Where one turn sends some rows of the set: a few examples, then the rows asked
Perir: [  0   8 -16   9 -20 -10 -10  -9   0   4  -7   7   4  28   5  13  -9  -3
 -21  -4 -15 -12  13]
mudo: [  5  -8  -4   0  -6  -8  -4 -11   2   3  -2  10   1  32  17   7 -15  12
 -10  -8  -7 -16   9]
tazu: [  3  -6  -2  15  -5 -13 -15  -2   2   4   1   4  24  25   7  14   1   1
  -9  -3  -8 -13  14]
Lur: [ 17  10 -18  10   2  -6 -12 -16  11  19  12  -6  -7  18  22   4  -2  13
  -6   7 -11 -13  15]
pezat: [ 26   2 -14  17  -8  -3 -11  -7   4  16   6  -3 -16  19  21  15  -4  -5
  -6   1 -14 -16   9]
Sutur: [ -2 -13 -14   9 -18  -9 -24  -6   0   5   0   5 -10  12  20   1  -1  12
 -15  -1  -8  -9  21]
Vilud: [  1   5 -21   6 -13  -6 -10 -14  -3   3  -6  -2  13  22  10  -3 -16   3
 -16  -1  -4 -15  15]
tika: [  1  18   0  15 -13 -14  -6  -9   1   2   0   3  -5   9  21  15 -15   5
 -13  -2   6 -20   9]
tuger: [ 15  16 -13  21   3  -6 -13 -13  -3   8   7  -2   7   8  22   4   8  -5
  -6  -2 -19  -9  25]
lakem: [ -3   6  -3   5  -4 -14  -6 -18   1  -1  -5   0 -17   6  14  -3   3  10
  -9   4 -21  -9  14]
pazav: [  3   5 -20   8 -22 -10 -14  -9   2   2  -2  -1  12  28   9   0  -6   6
 -18  -1 -16 -16  14]
Zufi: [ 18   7 -17  12   7  -9 -19 -16  -8  10  12  -8   0   4  13   3  -3 -11
  -6   4 -18 -11  14]
rim: [ 16   6 -19  24   0 -11  -8  -6  -1  22   9  -9   1  21  20   4   9   4
  -2  -6 -13 -13  13]
Feko: [  7   6 -13  24   8 -13 -11  -3  -3  18   2   0  -5  28  22  17   8   2
  -6  -6 -16 -13  13]
tedo: [ 13   6 -24  15 -26  -9 -14  -8   2   7   5  -1 -10  12   5   4   0 -10
 -15  -4 -14 -11  15]
nal: [  5   3  19  13  -8 -10 -23  -6   0   6   0  -1 -12  18  12   3   1  -5
  -5  -1 -15 -11  21]
kapab: [  8  -4   6   4  -5  -9 -21   4   5  11   4  -9   2   5  10  10   1  10
  -8  -8 -13   0  17]
noni: [ 11  -6 -10  16  -9 -12  -6  -4   6  11   8   3  21  16   2  -2  -5  -4
 -10  -4   0 -13  16]
lon: [  3  -1 -10  17 -12 -14   2  -6   3   1  -1   2 -19   2  17 -10   0  -3
 -18  -1 -14 -11  15]
let: [ 15   0  -5  13 -31  -9 -13  -5   0   2   1   2 -14  12  14  11  -5  -2
  -8  -5  -8 -18   6]
Zinum: [ -6   3 -26   4  -7 -14 -25 -14  -1   2  -1   0  -6  17  13   1   0   4
 -13   5 -13 -14  24]
mot: [  7   2 -20  20   8 -15  -8 -12 -12  25   6  -7  -5  16  20   3  -1  -4
  -3  -1  -7 -14  17]
mer: [  2  -5   7  11  -4 -12  -9   2   5  -2   3  10  -4   5   3  13  -5  -3
 -10  -4 -17  -1  23]
fone: [  3  -4  -1   9   2 -17 -12  -3  -9  14   4   4 -17   7  15  -1   3   6
   7  -4 -17 -12  21]
dozub: [  2   6   1  11   0 -11  -9  -9   0  -8  -4 -11  -4   7  20   7  -2  14
 -12   1 -17 -11   0]
vagok: [  4   1   3   7  -2 -14  -4  -2   2  -5   5  -1  10  -1  12  -2  -8   3
   2   0  -5 -13  27]
kig: [  7  16 -16   6   4  -2 -18 -14   9  -4  -3  -5   0  22  10   6  -9  11
  -9   0  -3 -16   7]
vuzak: [  5   0   2  18 -15  -9  -1 -11   1   6   6   8   7  30  20   5 -12   9
 -21 -12  -7 -11  10]
bepe: [ -1  -3  -7  10  -5 -18  -6 -14  -1  13   4  11   8  18  -1   1  -8 -13
  -7   2  -2 -15  23]
nepop: [  2   7  -9   5  -4  -9 -15 -13  14   6   6   2  -5  13  14  -3 -10  23
 -14   2   2 -12  10]
Lekat: [  5  -1   4  12  -8 -19 -12   2  14  -3  15   2   5   9   6  -3   1   7
  -8   2 -20 -11  20]
Defi: [  8  13 -11  18   4 -10 -10 -11  -6  14   4  -6  -5  15  33  19 -11  -2
  -8   5  -4 -19  18]
manu: [  0 -11  -8  -1 -15 -21  -7 -14  -8   8   7   4  -1  24  17   0 -15   5
 -12  -1 -11 -20  12]
fopub: [  7  -2  -8   7 -26 -16   3 -14  -4  15  10   3   6  17  14   4 -11   6
 -14 -10 -10 -10  14]
sabok: [ 11   3   0  23  -7 -20  -4   4  -4  16  15   1 -14   4  14  -5   1  -1
  -1  -7 -13 -15  14]
kes: [  5  -3 -19  20  -3  -8 -18  -7  -1  17   4   0 -11  18  31  13   2   2
 -15   2 -15  -9  27]
tamog: [  8   6   3  23   7 -13  -3   9  -2  12   8   1  -4   5  17   8  -2  10
  -4 -12  -7  -9  10]
Pob: [ 12   4 -15  14  12 -12 -10 -11  -3  22   3  -1 -15  25  12  11  -1  -4
  -1  -1 -13 -15   7]
siros: [ 13   4 -19   8  17 -11 -17  -5  -1   6   4   5  -6  10  15  13  -3 -12
 -11   1 -18 -13  15]
befu: [ 10   0  -8  19  -7 -10   1   4   2  -5  -2  -8  -6   0  20   3  -4   3
 -19  -6 -10 -12   2]
Lem: [  6  18 -12  26 -10  -5 -11  -6  -2  -2  -2  -3   1  15  16  16 -10  -8
 -20  -7   0 -12  11]
siruz: [ 11  -4  11  14  -1  -9 -10  -6   2  -5   8   2  -4   8   2  -3 -15  -9
  -4   2  -8 -12  14]
kolab: [  5   1   0  10   1 -21 -15  11   9  10  13  -8   1   5  15  -6  -8   1
 -16  -1  -2 -16  16]
vebak: [  6  -1   6  15  13 -12 -17   0  -2   8   7  -1 -11  15  14   1  -1  15
   2  -4 -14 -12   7]
Lutor: [ 10   9   5   3  -3 -13  -3   2   8  10  -1   4 -12   7  12  -3  -6  -8
   0  -6  -1 -18  25]
lilap: [ 18  13 -14  19  11  -6 -14  -4  10   3   7   8  -2  19  18   7   8  -6
 -11  -2 -22 -15  18]
Nemi: [  4  -2   1   5  -5 -15 -13 -14   4   7   0  11   8  28  -4  12  -2  -4
  -2   2 -12 -15  13]
bitu: [  4   8 -15   9 -12  -6  -9 -15  -1   4  -5   4   3  27   2   4 -20  -6
 -21  -1  -6 -15   8]

kapab goes to kolab
vagok goes to siruz
Now find these:
manu goes to mudo
mot goes to Pob
vebak goes to tamog
bepe goes to Nemi
Sutur goes to nepop
bitu goes to Perir
Defi goes to pezat
befu goes to lon
lilap goes to tuger
kig goes to Lem

Where one turn sends some rows of the set: a few examples, then the rows asked
Zoku: [ -8  -6   2   9   9  -9   9  -2  -2  -7   4 -21   5  15   3   3  -5  -8
  -3 -10  -8  -9  -1  -1   9  -4]
roto: [  0  -3  -8   0  10   4  -1  -6   3  -6  -7   4  -8 -23  -4 -10 -12  -2
  14  -4   3  -3   3  10  -6  -5]
bulum: [ -2  -2  -4   3  -2  -1   7  -8   5  -3   2  12  -4   4  -4 -17   6   7
  -1   8   1  -7  -2   5  -1  -6]
suken: [ -3  -5  -1   8  -5 -15   6   4   8  -5  12   4  -1   6   4  17  -9 -17
   7  -4   0  -4   2   1   1  -8]
Lume: [  0  -2  -6   1  -3   7   6 -11   1  -1  -4  14  -7   7  -6 -13   3  11
   4   7  -2  -6   0   9  -5  -6]
guril: [ -3 -10  -6   9   7   6   3  -1  -2  -1  -5   0   0   9  -2  -1  -7  18
   2  -2  -5  -6   8   5  26   0]
limi: [ -2 -10  -2  12   6   1   3   4  -2  -4  -1  -1   5  10   0  -3  -3  17
  -4  -5  -3  -5   7   1  25   0]
nop: [  2  -2  -2   4  -4   2   5  -5   0  -5  -1  14  -2   7  -1 -14   6  10
   0   2   2  -4   1   5 -10  -5]
Luri: [ -9  -6  -4   3  12  -1   9 -12  -1  -1  -2 -19  -5  15  -3   6 -13  -6
   5  -4 -13 -10  -1   7  16  -5]
Lodup: [  2  -3  -5   4   9   2  -1   1   0 -10  -5   4  -1 -22   0 -11  -9  -2
  10 -10   5  -3   4   7 -13  -3]
gumu: [ -5  -5  -6   2  -2  -8   7  -7  10   0   8   6  -8   6  -2  19 -16 -16
  14   2  -4  -5   2   8   6  -9]
zop: [ -1  -6  -4   5  -5  -3   4   0   2  -2   5   8  -4   9   3  22 -14 -12
  14  -9  -5  -2   6   7  -7  -6]
tegep: [ -1  -3  -6   2  10  -4   0  -1   7 -10  -1   2  -4 -25  -2 -14  -8  -5
   7  -3   6  -6   2   6  -3  -4]
funi: [ -5  -1  -1   6  12 -11   5  -2   4   2  12  -9   6   5  -8  -1  -5  21
  -6  -4   1  -7   1   0  -5 -10]
dez: [ -5  -6  -5   9  -2  -5   4  -6   5  -1  -6 -11  -1  13  15  22   0 -11
   2   6   1  -5   4   2   6 -10]
Ligo: [  1  -4   7   8  -5  -5   2   8   2  -2   7  -4  14 -14  -5   9   5  -4
  12   6  12  -1   6   0  -3  -3]
Gito: [  4  -5   1   2  -6  10   0  -1  -5   4  -3  -1   7 -10  -8  16  -2   2
  23   4   6   1  10   9  -8  -1]
Les: [ -4  -7  -1   6   8   3   6  -5 -10  -3  -5 -18   0  19   3   9 -11  -2
   6 -15 -13  -6   3   6   0  -2]
Musag: [ -5  -6  -7   8  -1  -2   4  -9   4   2  -7 -10  -4  13  14  23  -2 -10
   4   7  -1  -5   4   4   6 -10]
fafu: [ -3  -4  -1   1  -2  -1   5  -6   8   5   3  -4   4 -16 -14  10  -1  -4
  20  17   8  -4   5   8  10  -5]
viz: [  0  -6  -5   2  11  -2   2   0  -5   8  -3 -19   3 -22  -1   0 -10  -5
  10  11   1  -6   3   3  18  -7]
sefi: [ -5  -6  -5   9  -3  -2   3  -6   2   0  -8 -10  -2  14  15  24  -1  -9
   3   4   0  -4   4   3   3  -9]
zat: [  4  -6   2   8   7  -3  -2  12 -12   3  -1 -19  12 -19   7   1  -4  -3
   5  -2   4  -3   6  -2   3  -5]
reg: [ -6  -1  -6   0  14  -6   6 -12   6   7   7  -8  -3   4 -14   2 -12  21
   2   2  -3  -7   0   7   2 -11]
rabur: [  3  -1   3   3 -14   4   0   4  -4  -4   1 -12   4 -16  11 -11  -8  -6
   6  -9  -7  -2   5   3  -8  -2]
liru: [  1  -1  -4  -4 -11  12   1  -8  -2   1  -5 -11  -5 -17   4  -8 -15  -5
  15  -2 -12  -2   5  12  -1  -4]
gil: [  5  -6  -5   1   9   9  -3   1 -15  10 -11 -16   3 -16   2   7 -13   1
  16   1  -3  -2   9   8   3  -4]
gife: [  0 -10  -4  10   4   7   2   3  -6  -3  -5   1   4  12   1   2  -5  19
   0  -7  -5  -3  10   5  19   2]
bab: [ -2   0   0   0 -10  -1   4  -4   7  -1   5 -14  -1 -22   4 -15  -9 -10
   6   2  -7  -6   1   4   9  -6]
mon: [ -2  -1  -4   2  11   0   2  -6  -3   5   4  -7   3   8  -8   5 -11  25
   1  -8  -4  -3   4   6 -12  -8]

nop goes to Lume
sefi goes to Musag
limi goes to gife
Now find these:
Gito goes to fafu
funi goes to mon
gil goes to viz
Les goes to Luri
suken goes to zop
roto goes to tegep
bab goes to rabur

